rotation steps, each row followed by its count of steps:
The counts run from 0 to 800.
[141 158 151 124 157 119 171  94 103  98 130  92  95 135 179 100 114 153
 146 147 128 149 111 155 136 135 131 166 131 168  68 157 141 117 127  72
 167 121 151 150 109 102 131  87 108 142 148 136 189 100 142 120  79 122
 153  96 133 152 102 143 131 163 124 157 128 145 127 149 178 140 120 140
 149 114] : 307
[125 165 149 127 147 110 193  99  85  97 123  91 118 130 162  83 115 156
 153 149 123 159 124 169 135 132 128 166 142 176  78 155 123 124 122  77
 181 112 126 148 104 117 135  85 103 129 165 142 177  98 139 140  94 116
 146 104 136 147 113 150 122 150 130 148 111 135 112 153 174 133 113 150
 142 119] : 22
[107 168 149 131 149 101 168  92 103  93 139  93  98 119 172  81 105 139
 165 150 126 152 115 163 141 137 134 178 137 171  75 163 132 117 121  94
 157 116 137 145 104 121 128  79  82 144 171 133 174  97 135 134  92 114
 149 108 158 143  96 131 124 146 135 161 103 132 114 150 165 122 120 160
 152 128] : 466
[135 151 172 127 135 128 180  89  88  94 131 103 103 130 165  99 133 141
 162 126 132 150 111 156 147 143 149 166 125 169  86 158 143 104 125  88
 162 122 145 132 127  94 136  78  83 141 162 133 174  99 151 137 103 124
 162  93 145 131 102 117 123 156 127 151 132 149 126 169 170 133  91 135
 164  95] : 794
[133 137 178 128 131 122 191  89  73  78 129 114 115 126 148  92 123 134
 164 145 127 142 121 169 146 141 133 153 130 154  76 162 136  99 120  81
 171 114 131 130 118  99 137  78  85 137 160 132 174 106 137 146  99 103
 160 100 147 132 107 114 127 142 134 153 126 146 125 163 164 123  95 141
 152 103] : 172
[129 174 165 117 135 114 184  99  76  82 140 104 123 130 153  96 130 149
 158 144 127 157 128 176 141 120 137 162 155 175  78 156 129 116 124  84
 166 123 103 141 103 109 123  76 100 137 166 135 177 103 137 134 105 118
 141 118 150 151 109 138 124 145 127 140 115 127  86 156 186 134 103 149
 139 104] : 216
[131 171 155 128 152 117 175  93 100  88 146  97 108 136 168  88 112 139
 142 157 117 157 109 164 141 133 125 158 144 171  72 162 131 103 121  69
 160 116 148 147 102 105 131  77 107 152 158 134 183 100 137 134  84 110
 145 104 135 162 104 141 130 144 130 152 133 136 111 148 172 131 121 145
 142 113] : 33
[134 171 161 123 132 116 161  95  86  94 135  92 104 132 174 109 134 162
 149 152 135 151 119 179 136 124 138 184 141 169  72 155 145 126 128  91
 152 130 124 146 103 107 119  84  95 136 148 131 173  91 147 119 105 125
 143 118 145 146  89 142 111 164 125 137 109 133 109 161 185 139 114 152
 150 106] : 72
[144 145 161 115 153 119 168  92  88  99 125 112 104 127 169 108 105 144
 171 146 149 142 117 167 124 130 136 168 123 164  70 163 149 121 135  81
 167 113 116 137 112 106 121 100  76 128 138 145 197  92 136 114 103 115
 159 107 153 121  94 130 116 159 133 160 111 139 116 163 173 129 106 143
 150 121] : 133
[122 171 155 122 145 120 179  97  88  97 126 101 120 137 168  83 119 145
 148 142 125 159 117 166 139 130 142 157 150 185  88 165 125 118 123  76
 171 121 124 142 114 112 130  77 103 135 167 141 182  98 145 136  98 114
 147  98 129 147 119 150 128 155 128 140 134 135 100 156 182 136 107 145
 150 102] : 439
[146 153 174 115 141 126 177  95  83  76 136 119 100 131 156 106 120 140
 152 139 129 145 122 165 152 122 130 151 130 160  65 155 131 110 114  85
 163 122 147 132 114  83 130  78  86 144 146 127 173 102 141 134  97 113
 155 112 144 135  93 124 135 144 132 165 130 148 120 159 183 137  94 123
 150  95] : 575
[144 145 168 128 145 125 168  88  87 101 135 100 103 139 165 115 128 145
 161 153 146 146 110 168 125 142 140 179 125 163  84 165 154 108 141  77
 160 117 124 139 114 112 127  95  83 139 141 137 193  90 147 121 105 118
 164  93 141 127  92 124 116 165 127 143 124 144 119 168 162 121 106 155
 160 107] : 329
[142 157 159 112 151 120 187  96  88  92 124 115 108 136 163  96 113 144
 156 128 129 151 126 152 137 131 143 148 135 175  75 163 133 115 122  69
 179 123 125 140 118  96 134  82 101 141 164 142 191 109 138 123  88 120
 149  99 140 148 121 137 138 153 121 159 132 136  97 157 190 142 100 135
 142 102] : 165
[152 147 169 115 139 114 187  98  78  86 118 103 105 125 159 112 123 162
 160 145 138 141 132 170 137 126 131 165 126 157  65 151 143 130 127  85
 173 116 122 141 107  93 124  91  93 128 146 137 178 105 138 123  95 119
 147 112 150 138  96 131 119 158 128 156 106 140 123 157 185 142 103 134
 141 116] : 565
[143 164 154 128 146 118 185 102  83 100 118  84 106 135 169  98 131 167
 151 148 130 159 121 169 136 131 131 177 140 172  79 150 134 126 130  74
 178 117 137 151 107 112 132  87 105 128 151 137 176  96 149 129  96 127
 152 103 133 148 100 149 119 164 124 142 107 147 121 158 177 136 113 144
 143 114] : 295
[136 178 165 125 132 117 169  97  84  93 142  89 103 135 168 104 142 158
 147 149 130 160 118 176 139 124 136 184 146 177  76 153 141 120 131  92
 154 128 127 147 103 111 121  78  99 142 150 131 173  91 150 125 109 129
 145 121 144 151  89 138 115 157 123 133 111 133 104 160 179 135 107 147
 147 103] : 281
[116 174 155 121 144 127 175  98  86  97 125  92 120 141 172  84 121 149
 151 144 129 160 110 172 143 129 141 160 146 186  89 160 124 122 123  83
 165 125 132 141 116 114 130  79  99 135 158 136 173  91 154 142 104 110
 156  99 128 137 110 155 123 154 132 135 131 145 114 165 173 135 108 147
 152  94] : 25
[112 169 149 125 151 111 163  89 108  95 140  90  94 123 179  92 111 140
 164 147 130 153 107 160 143 133 138 175 134 176  79 162 138 118 124  95
 150 121 146 139 101 113 129  81  82 145 159 129 175  89 144 138  94 120
 153 104 160 139  86 135 117 149 132 163 113 131 119 155 166 130 119 154
 162 120] : 51
[127 157 160 122 153 117 180  87  95  79 148 114 116 135 158  95 108 123
 150 158 123 148 115 165 139 134 127 143 138 165  67 161 128 100 119  66
 167 115 134 139 105 106 130  74  97 152 159 135 189 105 133 138  86  99
 151 102 142 152 112 133 137 136 133 159 141 132 103 147 172 126 114 147
 144 110] : 656
[120 168 157 122 148 121 161 107  72  92 133 100 104 143 160  89 109 143
 153 156 121 157 112 177 152 129 120 165 146 171  70 157 111 127 117  88
 181 122 136 144 104 108 131  88  96 143 144 132 174  96 148 141 107 109
 162 123 136 139  84 140 141 141 143 155 109 148 111 161 166 117 120 144
 132 106] : 702
[126 146 158 122 145 112 171  94  89  94 124 116 101 128 165  91 100 124
 163 143 129 130 121 158 141 141 139 151 125 161  66 171 135 114 118  79
 174 118 122 141 121  98 132  83  83 141 167 132 190 115 128 123  85 105
 152  97 146 142 113 126 146 156 133 162 121 142 104 153 181 125 115 148
 145 113] : 386
[129 162 164 131 142 124 174  84  96  91 157  95 114 135 159  99 130 133
 153 163 133 157 104 171 136 136 133 165 142 170  88 158 138  97 129  70
 150 121 134 138 105 116 130  73  94 150 152 128 185  94 148 144 102 109
 156 100 142 147  99 133 116 145 132 139 145 135 107 160 156 121 113 158
 154 103] : 251
[123 171 166 124 137 132 165  97  81  92 137  89 102 144 171  96 135 146
 147 147 130 157 105 165 158 129 136 162 141 176  80 157 121 122 121  86
 166 133 147 139 112  99 131  76  96 142 148 122 172  97 158 138 102 119
 162 105 128 141  90 140 133 154 131 144 131 152 118 164 173 134 111 143
 146  86] : 507
[138 153 174 126 137 123 148  91  83  94 148 108  91 143 167 110 130 134
 157 151 136 137 108 169 142 138 143 176 130 159  72 166 156 105 129  88
 152 133 125 141 114 101 119  81  88 151 143 126 189 102 146 111  99 120
 158 112 147 143  88 116 132 161 123 142 125 140 106 165 174 125 112 149
 152  96] : 332
[132 160 157 119 146 108 193 100  86  85 129 103 117 124 156  90 114 149
 153 154 121 152 132 172 141 128 125 152 144 165  69 155 125 119 121  72
 176 112 124 145 100 107 130  79 101 134 164 133 179 106 131 138  89 108
 142 108 144 152 110 146 125 140 131 156 116 130 107 145 181 136 115 148
 135 121] : 228
[144 132 169 133 146 121 179  89  82  88 135 116 105 131 156  96 108 130
 160 151 127 140 117 162 135 143 128 161 120 154  70 166 146  97 125  69
 173 111 140 138 119 101 136  82  91 144 151 141 187 100 133 129  91 106
 163  97 141 134 107 115 128 151 134 158 130 148 129 162 159 122 103 136
 156 109] : 590
[140 159 160 120 144 113 183 102  86  85 126  93 107 127 165 110 127 160
 153 158 130 152 127 171 144 126 122 167 135 160  57 150 129 131 122  80
 168 120 130 145  96  95 127  87 100 130 147 127 174 105 139 134  90 116
 147 113 148 147  89 144 122 149 133 159 107 136 119 148 180 139 120 143
 132 119] : 292
[115 168 144 128 155 105 171  91 105  95 136  95 103 119 171  83 101 138
 168 143 126 160 117 165 137 135 138 175 137 177  83 160 135 114 127  92
 155 114 129 144 103 123 130  86  79 143 170 141 178  89 132 137 100 123
 148 108 159 141 100 136 115 145 133 162 107 128 107 153 160 127 114 156
 154 129] : 675
[136 155 172 124 141 130 166  97  80  86 130 111  98 140 164  98 119 141
 151 132 125 149 112 167 152 127 136 161 127 168  71 160 135 112 114  92
 165 128 158 137 124  90 131  76  88 147 147 131 168  93 153 130 105 117
 164 109 140 132  95 127 132 154 131 155 127 156 129 164 181 135 100 119
 157  88] : 781
[153 152 168 114 151 119 186  91  90  80 135 117 105 127 158 105 114 143
 151 138 126 146 128 157 140 126 129 148 130 163  65 155 139 108 122  70
 168 117 134 140 111  84 127  84  98 146 156 138 184 106 131 125  86 118
 147 106 145 148 105 127 130 147 123 167 135 138 110 150 188 144 100 123
 143 108] : 370
[114 164 163 124 138 122 190  93  96  88 132  85 112 122 166 100 130 141
 166 154 136 150 112 165 146 141 135 164 136 166  78 154 122 120 122  86
 161 124 128 131 105 108 138  79  86 131 162 112 174 104 153 155  98 111
 156  92 151 134  94 141 120 147 136 150 122 136 116 160 162 130 117 168
 146 110] : 40
[127 150 170 131 124 106 166  97  65  86 136 112 116 129 146  87 118 136
 167 149 127 145 128 182 142 135 141 179 142 164  81 164 142 104 122  94
 169 115 105 139 113 116 125  76  85 140 164 138 175  98 134 125 112 107
 148 119 151 140 107 117 123 150 130 137 104 133 101 160 173 123 102 149
 153 113] : 411
[154 156 163 123 152 122 178  94  97  83 138  99  97 138 166 110 126 148
 146 148 123 150 117 159 146 132 126 160 131 162  62 150 139 108 122  73
 161 124 156 148 106  88 130  80 104 150 149 130 183 103 138 127  80 122
 151 108 143 156  90 130 128 150 124 162 129 141 124 151 180 140 111 130
 145 104] : 97
[143 139 171 125 143 116 182  95  75  77 126 118 105 128 156  96 106 146
 157 142 126 141 127 170 145 131 127 156 123 153  66 157 140 109 118  81
 174 111 143 139 115  88 131  79  88 137 150 137 169 101 135 131  92 103
 157 108 148 132 101 122 127 148 136 162 117 151 135 155 177 137 101 120
 152 107] : 368
[145 157 164 124 155 125 158 101  71  97 137 112  98 146 159  97 107 144
 157 136 130 156 115 169 142 126 135 176 132 172  79 158 141 107 127  87
 174 114 141 145 118 101 125  87  88 151 145 152 178  85 141 117 110 129
 159 122 138 132  92 115 128 153 127 158 110 156 116 164 171 121  93 119
 151 103] : 350
